Each path is a new rotation, seen through one point. The rows after it are directions, each followed by how far the rotation turns it, in deg/step (0 if it stays put).
Each turn is a multiple of 5 degrees from 10 to 175, or 0.
Each row of a path follows its step; steps can be skipped.
Path 1:
step 1: -29  17  0  -2  0  -17  -21  -2  -5  18  17  26  -2  -2  -16  0  5  -40  -4  15  -2  -21  1  22  -32  19  -14  22  -4  7  40  18  7  13  2  6  -3  -6  -4  9  -29  19  -19  7  7  10  4  12  9  -8  -38  -22
step 4: -16  -37  -1  -15  11  -21  17  -12  -5  20  0  16  -9  7  -18  -19  -17  -37  -1  11  -2  -4  26  34  1  -12  -13  -10  7  -8  45  34  1  -9  15  3  4  24  14  -7  15  19  -25  6  -4  -4  7  4  1  18  -14  8
step 9: -11  12  -12  7  10  -12  1  -26  -23  2  11  26  -6  -15  -3  -17  -22  -12  3  3  1  13  5  24  3  24  3  13  -4  -6  0  31  -21  -24  2  -1  5  -10  -40  -26  32  14  25  -19  -1  10  2  -16  -13  -25  -28  -21
step 11: -18  -7  -7  -2  -19  24  27  18  28  35  -11  -7  6  -13  -13  -15  12  -4  2  -24  -15  3  11  8  26  -18  -14  -14  24  18  -5  -2  13  16  -5  -13  -20  -21  -15  -14  -15  10  -12  -16  8  -8  7  -1  -52  -14  -9  0
step 12: -37  2  -13  -9  -12  3  25  11  27  -1  -9  29  9  3  15  8  -7  19  31  31  -6  26  14  22  22  17  3  9  -7  14  -1  32  -11  -12  5  6  -3  17  -7  -15  21  6  4  -6  -20  27  12  -7  -14  4  -33  7
step 14: -15  19  -1  23  -9  9  28  5  -31  30  -8  17  21  -21  -13  2  -13  -16  -2  -3  7  -5  14  7  -2  -22  -4  16  18  -3  -21  -2  23  28  -20  15  -10  -22  7  -17  -24  24  7  -23  2  -4  -6  -2  0  -32  -23  -23
step 23: 2  25  -10  -3  -22  0  29  -8  -12  26  -32  14  -1  -5  -2  5  -9  -23  3  -11  -17  -13  5  -5  22  3  -4  31  8  -12  16  -6  -19  -32  12  -1  -9  -3  4  -6  -29  14  9  30  -17  -41  9  -13  -2  4  -21  -28
step 33: -21  35  -7  -2  -16  -5  -23  30  12  1  -8  24  26  3  -3  -12  -14  21  -29  -7  5  -15  -15  37  -30  2  -28  13  12  6  -13  3  -7  7  -15  -30  1  -6  5  13  19  9  -7  -24  -13  -21  3  2  -29  1  0  3
step 36: -20  11  -23  -6  -14  4  10  -4  3  20  -26  12  5  -21  -20  -30  -19  9  -29  -7  -21  -32  15  28  -4  -3  -11  1  10  -8  -15  6  12  9  -13  -10  15  15  -21  -13  31  2  25  20  -23  -26  14  -26  0  -10  14  4
step 37: -18  -10  -20  -24  27  -11  -4  18  -7  26  -9  21  2  -2  -13  -14  10  -33  29  20  2  -10  18  29  -4  5  -17  -5  9  -14  38  15  21  -5  4  -3  16  30  16  -24  -4  26  -1  12  6  8  11  19  -9  -10  -4  -16
Directions:
8  7  0  -3  -4  -2  -9  0  11  0  1  -2  3  1  2  3  6  -1  -4  -1  5  5  10  2  7  3  -2  3  2  -1  6  1  -4  2  2  -6  -13  -1  5  1  1  0  -2  -3  2  -7  0  2  -6  3  -4  3 -> 65
1  -4  -4  6  -7  -1  -6  -3  3  -5  0  8  -1  5  -6  -3  0  3  2  5  3  4  1  5  -3  8  -3  0  1  -7  2  -1  1  3  1  1  3  -6  -1  9  8  1  6  6  -10  8  3  1  -2  -5  6  4 -> 120
3  -4  -1  -7  -2  3  -5  -4  -1  8  2  -9  -1  -4  -2  0  -1  -3  -4  -2  -12  10  0  -3  -4  0  0  2  -1  -1  4  3  4  -9  5  -5  1  -1  4  -4  1  7  5  0  -4  -1  3  -9  2  -6  5  -1 -> 55
-1  4  12  -6  5  -1  3  2  3  0  6  -3  0  2  -3  3  5  -3  -2  -1  6  3  -3  2  -7  3  -9  -3  0  3  12  3  -3  7  1  6  4  5  -2  -8  5  3  -1  7  -1  0  -2  2  6  0  4  0 -> 120
-3  -5  2  0  0  -7  5  -8  6  3  0  -2  -5  -3  -2  3  -3  2  -4  3  5  -2  4  5  3  -3  6  -4  -4  -9  -4  1  0  -5  -2  6  -3  -2  4  -1  11  -2  -1  4  0  -5  -11  -6  8  -3  -7  0 -> 80
1  -6  0  -3  -1  -1  -5  5  -8  -1  -2  -3  9  5  -1  1  -5  -3  3  0  1  1  2  0  -4  -3  -7  3  4  2  -1  5  2  -2  -10  -3  -8  -4  -6  6  0  2  -4  5  3  2  -7  -7  9  7  -3  8 -> 25
Path 2:
step 0: -2  24  11  1  36  -7  -9  -10  -18  -15  7  -3  17  6  5  5  -3  -12  -15  -4  -18  7  -4  -20  -7  23  -9  -20  25  -4  -12  12  8  -1  -16  -1  -24  -13  -31  22  4  6  -10  -16  10  15  -7  9  -43  -7  9  19
step 5: -15  40  -11  -23  -7  -6  -26  -10  -10  1  -4  2  14  -6  2  25  -6  14  12  -20  -8  -18  9  -8  0  -1  4  11  7  10  -10  18  -9  -22  -5  15  6  -15  -24  2  2  -20  0  -25  -2  -6  -23  -9  14  45  -1  18
step 8: 7  19  -7  12  9  15  -4  12  -30  -16  -14  -17  29  11  5  5  44  16  -13  9  -21  -7  1  24  23  0  -24  15  -4  4  6  7  -5  8  15  -11  -5  2  5  31  5  -12  -14  -10  7  8  9  4  1  -9  21  29
step 10: -24  24  8  5  10  34  8  -5  -10  8  -12  -27  -3  11  5  23  -5  -9  -3  -13  -3  4  -2  -14  29  8  -28  6  16  40  -2  9  -10  15  -17  -10  1  17  0  -16  11  -1  -5  0  17  13  -2  -43  1  5  2  2
step 15: 2  12  -1  -27  -33  11  -3  9  -12  -12  19  11  12  16  -12  6  0  10  -11  -3  7  25  -4  -16  -9  -14  -1  -19  -1  15  4  34  -12  -5  5  -22  -23  23  20  -14  23  -3  3  -10  26  -21  -7  -4  26  -1  -20  7
step 24: -5  8  -16  -30  8  2  22  -1  -2  0  18  -11  9  -10  7  -20  -10  18  16  -23  -13  14  9  -5  4  4  -21  13  -15  10  -9  -15  -3  9  7  23  22  -26  -7  27  -19  -7  -14  6  10  -13  -21  -4  36  -11  0  31
step 25: 1  16  -10  2  13  -12  -14  22  -2  9  24  -11  23  23  6  -22  17  31  16  -2  -26  15  -4  -11  -6  -12  -16  23  7  8  -20  13  1  -16  3  0  -38  -17  2  14  -7  -1  1  -12  -24  -2  -21  7  5  10  0  25
step 29: -5  16  6  -8  7  11  13  -13  10  17  19  13  -2  -1  -2  6  14  -28  -3  12  0  -17  -31  -11  -7  1  -37  17  5  -4  -16  15  -7  9  -2  -28  18  -2  -13  -5  -18  13  -23  -4  14  -3  -18  -11  -13  -32  -8  32
step 33: -5  15  -8  9  10  7  -18  -1  -18  -9  1  -18  4  11  -4  -21  -8  7  -16  12  -15  19  3  14  -8  -28  -18  -35  21  1  20  30  -16  11  -1  -16  -13  -18  12  9  21  26  -32  2  5  20  -16  0  6  -4  -18  4
step 34: 15  32  -11  -38  -4  9  13  -3  -4  -25  0  24  4  -15  2  -2  -6  8  -6  17  -13  -23  1  3  -3  -14  -38  -23  24  -10  20  31  -7  17  22  10  2  -4  -18  8  1  -14  -4  -7  8  2  4  14  8  6  -10  -1
Directions:
-6  -1  0  -1  4  1  -1  -7  -5  3  1  1  3  3  0  5  2  -2  0  -2  -1  -6  4  -1  2  2  -5  -6  2  -4  0  3  -6  -1  -5  3  1  6  8  3  7  1  -5  -1  5  -10  -1  8  -3  8  15  1 -> 140
-1  6  4  3  10  1  -1  3  1  4  -1  5  5  1  -7  2  -5  5  6  4  -7  2  -7  1  9  -10  2  3  1  2  5  -3  -5  1  3  9  2  2  5  -2  0  -1  -4  -1  -7  7  0  -3  4  4  4  -5 -> 125
-2  4  -11  0  1  -2  1  -1  0  9  0  -3  4  -4  2  2  -1  3  -1  -4  -3  -1  -3  7  -10  2  2  -3  3  -7  1  5  -8  4  -4  0  -4  6  2  2  -9  -6  0  -3  -8  6  4  2  -2  -9  1  3 -> 85
-2  -1  1  -4  8  -1  -3  -1  6  6  -1  4  0  -1  5  0  -2  -3  2  9  0  -4  -1  2  -9  -4  -7  3  7  1  5  1  0  -5  -5  0  -1  -12  -4  10  -1  6  -1  4  4  3  -1  9  2  -1  -5  -5 -> 10
4  -2  -3  2  -1  -4  -2  -4  5  0  5  -4  4  -1  -3  -3  -1  8  -4  -3  -3  0  3  -1  -2  1  8  1  8  -6  -4  0  -8  4  8  1  -2  -10  -1  2  6  1  4  6  5  7  -4  -1  -10  8  3  -1 -> 55
5  0  -3  -2  5  2  -4  -4  9  4  -1  2  -4  1  -3  -10  -5  1  -1  0  0  0  11  -1  5  9  0  -8  3  4  -2  10  7  4  1  7  -3  3  -1  4  1  4  -6  0  -4  1  2  -5  4  -4  0  -3 -> 35
-6  1  2  7  7  -1  1  1  -4  -3  -2  -1  -5  0  0  5  -10  -5  1  -3  1  4  -2  5  -3  2  -3  -2  10  0  -8  -5  2  7  3  -2  3  4  2  0  5  9  1  3  -7  -5  -8  -2  -9  -4  -6  -1 -> 110
Path 3:
step 5: -12  -14  -9  -25  -5  -40  -23  -15  -9  1  7  -3  12  1  -3  6  -23  2  6  -4  36  -6  -19  -18  -27  -24  -19  -12  -2  24  2  -7  16  12  7  -10  12  8  5  9  20  -25  30  -28  9  -43  -21  -7  6  0  10  12
step 6: -6  -3  22  13  16  -15  32  -11  9  3  -5  -35  3  9  21  -5  16  13  4  9  38  6  -4  -29  2  28  8  25  -23  9  26  40  -8  8  -16  -3  22  -12  -20  12  1  10  -9  -15  8  -6  9  29  -13  -4  0  10
step 9: 1  20  16  -19  -10  7  13  26  -6  0  -12  -6  -7  9  35  30  37  21  -6  10  -2  -3  -18  15  11  6  29  -3  -6  -10  6  19  1  15  26  -18  9  16  -38  -6  13  33  -8  -23  18  -15  14  -12  9  22  7  -3
step 15: 9  -8  18  -30  -37  8  7  -37  12  22  6  10  1  3  -15  19  -8  0  13  -5  -11  -16  -23  13  -12  15  11  8  -2  -19  14  -2  -28  15  8  7  -8  -34  -12  28  17  -4  -9  -3  19  -34  -2  17  -13  -34  9  8
step 17: -20  -30  -24  -27  -27  1  30  -5  22  6  -28  -43  4  -2  -10  -5  -11  -3  -6  15  -21  -17  -22  9  -9  11  -5  15  3  20  34  -7  -6  10  9  -23  5  7  12  -18  -11  18  -2  -18  -24  9  9  -5  -9  -5  7  -19
step 18: -18  19  6  -30  -18  13  -11  4  8  15  25  -7  -11  -10  23  18  3  -15  15  -17  9  -7  -9  -22  -28  1  -34  -2  18  8  -5  8  -25  3  -6  4  -40  13  -25  -9  3  -3  -8  -23  -2  -4  0  2  1  -13  33  41
step 20: 23  7  -25  -1  5  34  -15  5  -15  -1  -26  -21  -5  -8  -17  -5  7  -32  12  -8  0  -10  -27  16  1  -2  -4  -3  8  3  10  16  4  -17  13  -39  7  1  -1  -14  12  6  -12  -25  -37  -42  10  8  6  -24  -7  17
step 26: -11  -10  -10  -19  -5  -21  24  -6  -27  35  1  5  -17  8  -19  14  -14  -5  8  2  16  23  -16  -10  -5  45  -35  0  2  11  -15  -3  13  4  -2  -15  9  -13  -26  2  7  16  20  16  -25  -30  -11  -2  -9  33  -7  -2
step 32: 16  3  1  -5  -17  -6  -19  -12  11  -16  -6  -2  -13  -6  44  11  -10  -22  -1  13  21  -20  1  10  -22  13  -17  21  -11  18  -18  -25  11  7  7  -11  23  5  9  31  19  5  -30  8  -11  -5  0  -44  2  3  -13  -32
step 35: -8  -21  -5  -1  -22  17  16  -11  17  4  -23  -17  19  -4  24  -17  18  -7  -19  24  3  -8  -19  -8  -33  9  -14  28  -10  7  -4  11  28  0  -28  0  -8  -51  -4  10  17  -28  7  -7  -13  -8  16  -14  13  6  -10  -2
Directions:
-6  2  3  1  2  2  -1  -1  0  4  7  0  -3  2  9  -1  0  12  0  1  3  -4  -1  2  9  -4  2  -3  -1  -4  -3  -5  0  3  -2  6  -1  -3  1  3  -4  4  0  -11  7  -5  5  5  -6  -6  10  4 -> 115
1  -6  -1  2  -1  -2  11  1  3  -3  0  1  -7  -11  7  -6  -8  -3  3  -1  3  -1  3  -6  -1  -5  4  -4  -3  5  4  -6  -7  0  2  -1  6  4  2  -1  9  4  8  5  4  -4  1  4  -4  0  1  0 -> 65
-2  2  7  0  1  6  1  -1  -3  1  -5  13  1  3  -8  -1  3  -1  2  -1  2  -1  -2  1  0  -4  3  1  -2  7  3  -2  5  11  -7  1  10  -2  -4  5  3  1  5  -3  -5  -10  1  1  5  -4  -6  0 -> 70
-9  0  -2  4  -5  -4  14  -8  2  3  -5  -3  -2  -1  -8  -6  -3  5  -1  6  2  2  -8  2  2  8  0  3  -5  -7  -3  -2  2  2  -2  0  -3  -6  6  3  -1  0  1  7  -3  3  -2  5  2  -5  0  1 -> 160
-3  5  -7  -1  -5  5  1  -3  7  6  0  7  -3  -2  3  1  -3  2  -8  5  -9  -6  7  2  -2  11  -5  2  1  4  -2  -3  1  6  1  -2  0  5  -7  -2  0  11  4  -1  1  5  1  -4  3  4  2  3 -> 45
1  1  -6  -1  8  -3  2  0  -6  -3  -4  2  -7  4  3  3  2  10  1  -5  1  -4  3  -13  -2  -1  0  3  -3  -2  1  4  0  4  -9  0  0  4  0  5  -3  5  -7  10  -3  1  6  -3  0  3  5  -7 -> 140
Path 4:
step 2: -25  -6  -6  -9  20  -4  19  -5  -6  7  6  13  4  2  -14  -21  4  5  29  7  0  -21  -15  -9  -8  -2  17  -7  12  -15  -6  -22  -1  -7  -12  -1  20  6  16  -12  21  -14  9  -7  29  -8  -27  -23  27  3  -12  -12
step 4: -15  -2  -1  -10  -28  -14  4  17  -14  15  -2  0  0  -9  -8  -21  4  3  11  19  27  13  -4  -10  3  -39  -8  0  -20  5  16  -12  -6  29  4  7  10  0  -25  -16  10  -26  -3  -13  15  -13  0  2  -7  -14  5  -7
step 11: 1  29  3  2  0  5  12  3  8  3  1  2  11  -7  -21  2  9  -10  28  -1  -3  12  -3  -20  -4  14  -12  31  -26  7  -26  13  -7  -4  -6  -1  -2  5  -9  13  4  -12  17  0  8  20  2  -25  -32  -25  -22  -2
step 13: -1  4  7  1  23  -26  -7  -4  6  4  12  19  -15  17  18  17  -8  5  5  -13  22  14  -5  18  -12  1  4  0  -12  10  -3  -3  -1  -9  6  -4  27  -10  12  -4  -1  -23  34  14  17  -19  31  -16  -6  -16  -10  1
step 26: -5  -5  -20  4  10  4  -8  -4  4  -1  9  -4  4  -33  6  -3  -10  -3  -17  6  25  -17  28  9  1  13  5  -9  -13  -35  11  18  -9  -3  -1  -7  -10  -6  29  -3  -14  5  -13  16  -19  -19  -5  -18  -22  18  7  18
step 27: 0  0  9  10  -11  14  -2  3  4  23  6  7  -11  1  -6  -14  5  -3  -6  -10  30  -13  9  -10  11  -13  -9  26  16  -10  -14  -20  -6  -14  1  -12  7  -24  5  -11  -20  10  9  -10  33  27  14  24  -26  -1  -14  -5
step 31: 15  32  4  12  0  -11  -1  2  10  -22  -14  -5  -4  -14  9  -12  18  -1  15  -4  3  8  -25  19  -7  24  -1  -7  3  13  -6  12  -24  -9  -12  24  10  -24  -1  13  10  -6  -2  15  -18  -30  4  12  -11  -8  1  -23
step 33: 6  -2  21  26  0  -10  -1  1  19  -9  9  10  -17  -15  -10  -18  -30  -10  -15  -18  -5  -7  26  1  7  2  -2  1  12  25  16  10  7  -21  7  8  0  -24  -6  7  -8  -13  6  -6  -17  -24  15  -2  26  -12  20  12
step 34: -8  0  -32  -11  43  -3  4  30  8  15  -6  5  4  2  -15  4  21  -4  17  1  -16  -16  0  2  9  -17  -13  -3  0  0  -4  8  -3  -5  -24  9  25  -5  15  0  -11  -13  2  -15  19  0  33  -1  9  -10  11  -18
step 35: -31  -30  -19  9  11  19  5  -6  22  -6  -19  18  3  15  -4  -8  -24  -11  -2  -12  -8  4  2  0  -9  -5  0  8  12  -11  -3  10  3  0  -5  -6  -17  8  -10  -9  -5  28  8  -18  -29  -13  -18  1  27  -12  -21  0
Directions:
-11  -4  -1  1  1  1  1  5  -6  1  -7  5  -2  6  -4  3  -2  -4  5  0  -12  0  0  6  -4  -6  -1  1  3  2  4  -8  -4  4  -1  1  4  -1  0  5  2  -3  -1  -2  -2  -4  -8  2  9  1  9  5 -> 20
-10  4  -3  12  1  4  -3  -3  2  -1  -6  2  -3  -2  -7  1  3  -2  0  1  -1  3  -8  -3  1  -7  0  -8  -7  4  1  2  5  0  4  -1  -10  6  3  1  2  -3  2  -5  -1  7  9  4  -1  1  0  1 -> 60
2  -1  -7  7  10  6  -5  4  -12  1  -9  1  -6  -6  -3  3  3  -1  -1  -1  2  -3  2  -5  -3  7  7  5  4  -7  4  4  -6  -6  -3  5  0  0  1  1  2  2  1  -3  5  1  -4  -3  -1  -3  -4  -3 -> 90
-8  6  -4  -10  5  2  -10  -3  1  1  5  1  4  -6  -3  0  7  -5  -2  -1  -7  4  1  -3  4  -4  1  1  -4  -3  -1  1  -1  -2  -5  -2  -2  5  0  4  -7  9  -2  8  -8  -3  -6  1  -3  2  -1  -3 -> 125
3  -3  4  4  10  2  1  1  6  9  -3  -5  -2  -2  -1  -4  0  -8  2  9  1  -2  6  -2  12  0  2  1  -4  6  1  -1  -2  2  -1  4  2  4  -5  -2  0  -6  -5  6  1  -1  -1  0  -2  6  -2  12 -> 100
-3  1  4  2  6  1  3  -4  -8  -6  3  5  0  5  0  -3  -6  4  7  5  7  0  -4  4  5  -6  3  8  -10  0  2  5  0  3  -3  1  7  -5  -1  -2  -4  11  -4  -4  -3  7  1  -3  -1  -4  1  4 -> 45
1  3  0  5  -2  -4  0  -6  4  4  0  7  -1  0  -7  -5  4  -2  5  0  4  6  -3  -11  -8  -4  5  0  6  1  5  -2  -1  3  -3  -3  10  -11  0  0  -2  -7  1  5  -6  1  -1  -5  -3  1  -5  -1 -> 160
-6  0  7  7  -3  -7  4  5  -3  0  9  6  -3  -7  5  4  -3  -2  6  1  -3  -5  1  -11  0  5  -3  1  8  2  1  -3  -3  -5  -4  -5  -8  2  0  -4  -2  7  -4  3  -1  7  2  2  2  0  1  6 -> 120
